In the data rows, zero lies at 4.5, halfway between 4 and 5.
Here are some points:
ndarray[4 4 3 4 9 3 6 3 6 8 1 8 9 2 4 6 8 3 8 6 4 2 0]
ndarray[5 4 5 5 2 4 5 6 3 3 6 5 1 4 5 4 4 5 3 3 5 5 7]
ndarray[4 5 5 4 2 5 5 7 3 4 6 4 2 5 5 5 4 7 4 4 4 4 6]
ndarray[2 6 5 2 2 8 5 5 2 4 4 3 6 4 5 8 4 6 7 9 3 3 3]
ndarray[7 2 3 6 8 1 4 4 5 7 4 7 3 5 4 2 4 2 2 1 6 5 6]
ndarray[7 4 3 3 4 3 7 6 3 6 6 6 4 4 4 5 6 5 4 3 4 3 5]
ndarray[5 5 4 6 8 4 3 3 7 5 3 5 5 5 5 4 4 3 4 4 5 6 5]
ndarray[3 6 4 5 8 5 5 3 5 6 2 6 8 2 4 6 6 3 7 5 4 3 1]
ndarray[4 5 5 1 0 6 6 7 1 4 5 3 2 4 5 8 4 8 7 6 4 2 5]
ndarray[4 4 5 4 4 5 5 5 5 5 4 5 6 5 5 4 5 5 6 6 5 3 3]
ndarray[4 5 4 2 1 5 7 6 3 5 6 4 2 5 5 7 6 8 7 5 5 3 4]
ndarray[4 6 4 2 3 4 9 7 4 8 4 7 4 2 6 8 8 7 8 6 4 1 3]
ndarray[4 4 4 1 2 5 9 7 3 6 6 6 3 3 5 7 7 9 7 5 4 1 3]
ndarray[6 3 5 4 0 6 3 5 4 1 8 3 0 7 5 2 2 6 1 3 6 7 9]
ndarray[4 6 6 3 2 7 3 6 3 3 5 3 4 5 4 5 4 6 5 7 4 4 5]
ndarray[8 3 2 5 4 2 6 6 4 7 7 6 2 6 4 4 4 6 3 0 5 5 6]
ndarray[7 3 2 3 5 1 6 6 4 7 5 6 3 6 4 6 4 6 5 3 6 3 4]
ndarray[6 3 4 8 8 2 3 3 7 5 3 5 5 5 4 2 3 0 2 2 5 6 6]
ndarray[6 3 4 6 4 4 3 4 5 3 6 3 2 7 4 2 3 4 2 2 6 7 7]
ndarray[5 3 3 5 4 3 6 5 4 6 5 5 3 5 4 5 5 5 4 2 5 4 5]
ndarray[2 6 6 6 6 6 3 3 5 3 3 2 7 5 4 4 2 3 5 7 4 6 4]
ndarray[4 5 6 5 1 6 5 6 3 3 7 2 2 5 5 4 4 6 4 4 4 5 7]
ndarray[3 6 3 5 9 4 7 3 8 8 1 7 9 3 6 7 7 2 9 7 5 2 0]
ndarray[5 5 3 4 5 4 7 5 4 6 4 5 4 4 5 6 6 4 6 5 3 3 3]
ndarray[4 5 4 2 0 5 8 7 3 5 6 4 3 4 5 7 7 9 6 5 5 2 4]
ndarray[4 5 4 5 4 4 5 6 3 6 4 6 3 5 5 6 4 5 5 4 5 4 4]
ndarray[3 4 6 2 0 7 5 7 2 3 6 1 3 5 4 6 5 7 6 7 4 3 5]
ndarray[5 4 3 3 5 2 7 5 4 6 5 6 4 4 4 5 6 6 5 3 5 3 2]
ndarray[3 6 6 4 4 8 2 4 3 2 3 4 5 3 4 5 4 4 4 7 3 5 5]
ndarray[4 4 5 3 0 7 5 6 2 2 6 2 2 5 4 5 4 6 4 6 5 5 6]
ndarray[3 5 4 3 8 4 6 4 5 7 2 7 7 2 5 7 7 5 7 6 4 2 0]
ndarray[3 6 7 4 1 8 4 5 3 2 6 1 5 5 4 4 3 6 4 7 3 5 6]
ndarray[6 4 2 6 9 1 7 4 5 8 3 7 6 4 5 6 6 4 6 3 5 4 2]
ndarray[5 3 5 8 9 3 1 2 6 4 4 6 4 5 4 1 3 1 1 2 6 6 6]
ndarray[4 5 3 3 4 4 8 6 4 7 3 6 6 2 5 8 9 6 8 6 4 1 1]
ndarray[3 4 4 3 8 3 4 2 6 6 0 6 9 2 4 6 6 3 9 8 4 2 0]
ndarray[6 4 4 5 3 4 5 7 5 4 7 3 1 7 5 3 3 6 2 1 5 6 8]
ndarray[6 5 4 6 7 5 3 3 5 4 5 4 6 5 4 4 3 3 3 4 4 6 5]
ndarray[6 2 5 4 0 5 3 5 3 2 8 2 2 7 3 2 2 6 2 3 5 5 8]
Here are 12 more points, each followed by its number:
ndarray[2 5 6 3 0 8 6 5 2 3 7 3 4 4 6 6 4 7 5 7 4 4 6] 0
ndarray[5 3 4 4 3 3 6 5 5 5 5 4 3 5 5 4 4 6 4 4 5 4 6] 1
ndarray[3 5 4 2 3 4 9 7 2 7 3 6 4 2 6 8 7 7 8 7 4 0 2] 2
ndarray[3 6 5 4 5 5 5 5 3 5 3 4 6 3 4 7 6 4 6 5 3 4 3] 3
ndarray[6 3 3 6 6 1 6 5 6 7 6 7 4 5 5 4 6 5 3 0 6 4 5] 4
ndarray[5 5 5 7 8 4 1 3 7 4 2 5 6 4 4 3 4 2 4 4 5 6 4] 5
ndarray[3 7 6 6 6 8 2 2 5 2 3 3 8 3 3 5 4 1 5 7 3 5 4] 6
ndarray[6 3 3 5 6 3 4 4 6 5 5 6 4 5 4 3 5 3 3 2 5 5 6] 7
ndarray[7 2 2 3 4 2 8 5 4 7 6 6 3 5 4 6 7 6 4 3 5 2 4] 8
ndarray[1 6 6 4 5 8 2 3 4 2 2 2 8 3 5 5 2 2 7 9 4 5 3] 9
ndarray[7 4 5 5 0 5 3 6 4 1 9 1 0 9 4 2 2 7 1 2 6 7 9] 10
ndarray[4 5 6 5 7 6 0 1 5 2 3 3 7 5 3 2 3 1 4 7 4 6 5] 11
Which of these numbered points is nearest to each point below, ignoring the 3 directions in which the first points spread most? Its number follows each.
ndarray[5 5 5 7 9 3 2 2 7 4 3 5 5 5 3 2 4 2 3 3 5 7 5] > 5
ndarray[4 5 3 4 5 4 4 5 4 4 4 5 4 5 5 6 3 5 5 5 5 5 4] > 9
ndarray[2 4 6 5 7 5 4 3 5 5 1 5 6 2 5 5 5 2 7 7 4 3 3] > 2
ndarray[5 4 4 2 0 5 5 7 2 3 6 4 1 6 4 5 3 7 5 5 5 4 6] > 9
ndarray[7 3 3 5 9 2 5 3 7 8 3 7 5 5 5 3 6 3 5 2 6 4 2] > 10
ndarray[6 4 2 6 8 1 4 4 5 7 3 7 5 5 4 5 6 1 3 2 4 5 4] > 3
ndarray[6 5 3 4 8 3 6 4 5 8 2 6 6 3 5 6 6 3 6 4 4 4 3] > 3
ndarray[5 5 3 5 5 3 5 5 5 6 4 5 4 5 5 6 6 5 6 4 5 4 3] > 10
ndarray[5 3 5 3 1 4 7 6 4 5 6 5 2 4 5 4 5 8 4 4 5 3 5] > 1
ndarray[4 5 6 7 4 5 1 3 5 3 5 2 5 6 4 2 3 3 2 4 5 7 7] > 4
Here are 12 other points, each followed by its number:
ndarray[4 5 4 5 8 3 4 4 6 6 3 6 6 4 5 5 6 4 6 4 4 4 1] 0
ndarray[2 6 6 2 2 7 5 5 3 4 4 2 7 4 5 7 4 6 7 9 4 3 2] 1
ndarray[3 7 6 6 5 6 3 3 4 3 3 4 7 4 4 5 4 3 5 7 3 5 4] 2
ndarray[5 4 5 7 7 4 0 2 7 4 3 4 6 6 3 2 3 1 3 4 5 7 5] 3
ndarray[3 5 6 4 4 5 4 4 4 4 3 5 5 4 5 5 6 4 6 6 5 5 4] 4
ndarray[2 6 7 4 3 8 3 4 5 1 4 2 6 5 5 4 1 5 5 8 4 6 5] 5
ndarray[5 4 3 8 7 3 4 4 7 5 4 4 5 6 5 3 5 3 3 2 5 7 5] 6
ndarray[6 3 2 7 9 0 6 3 7 8 4 7 5 4 5 5 6 2 5 1 5 4 3] 7
ndarray[6 5 4 7 6 3 4 4 6 4 5 5 4 5 5 2 4 4 3 2 5 6 6] 8
ndarray[6 4 3 5 8 2 5 3 7 7 3 7 7 4 5 4 6 3 5 4 5 4 3] 9
ndarray[4 7 3 3 8 5 5 3 4 7 1 7 8 2 5 8 8 4 8 7 4 3 0] 10
ndarray[4 6 3 4 8 3 6 3 5 8 2 7 8 2 5 7 7 4 8 6 4 2 0] 11
Which of these numbered points is nearest to each point below, ignoring the 3 directions in which the first points spread most? Its number follows each.
ndarray[5 4 5 6 4 4 2 4 5 3 5 3 4 7 3 2 3 3 2 3 5 7 7] > 3
ndarray[3 5 5 5 9 4 4 4 6 5 2 6 7 3 4 5 5 3 6 5 4 4 2] > 0
ndarray[5 3 3 7 8 3 5 3 6 6 4 5 5 5 4 3 5 4 3 2 5 6 4] > 6
ndarray[2 5 7 6 5 7 2 3 5 1 3 3 6 5 5 2 1 4 5 7 4 6 5] > 5
ndarray[6 4 5 5 0 4 4 7 4 2 8 3 0 7 4 2 3 7 1 1 6 6 9] > 8
ndarray[2 6 7 2 0 9 4 7 1 1 6 1 4 5 4 6 3 8 5 9 4 4 5] > 1
ndarray[6 5 5 7 8 5 2 3 5 3 4 6 5 5 3 2 3 1 3 3 4 6 6] > 2
ndarray[5 5 6 4 0 7 2 6 2 1 7 4 2 6 4 3 2 4 2 4 4 6 9] > 2
ndarray[5 4 4 6 7 4 3 3 5 4 5 6 5 4 5 3 3 2 3 3 5 6 5] > 11
ndarray[4 3 3 4 8 2 8 4 6 8 2 7 6 2 6 6 6 4 8 6 5 1 1] > 5
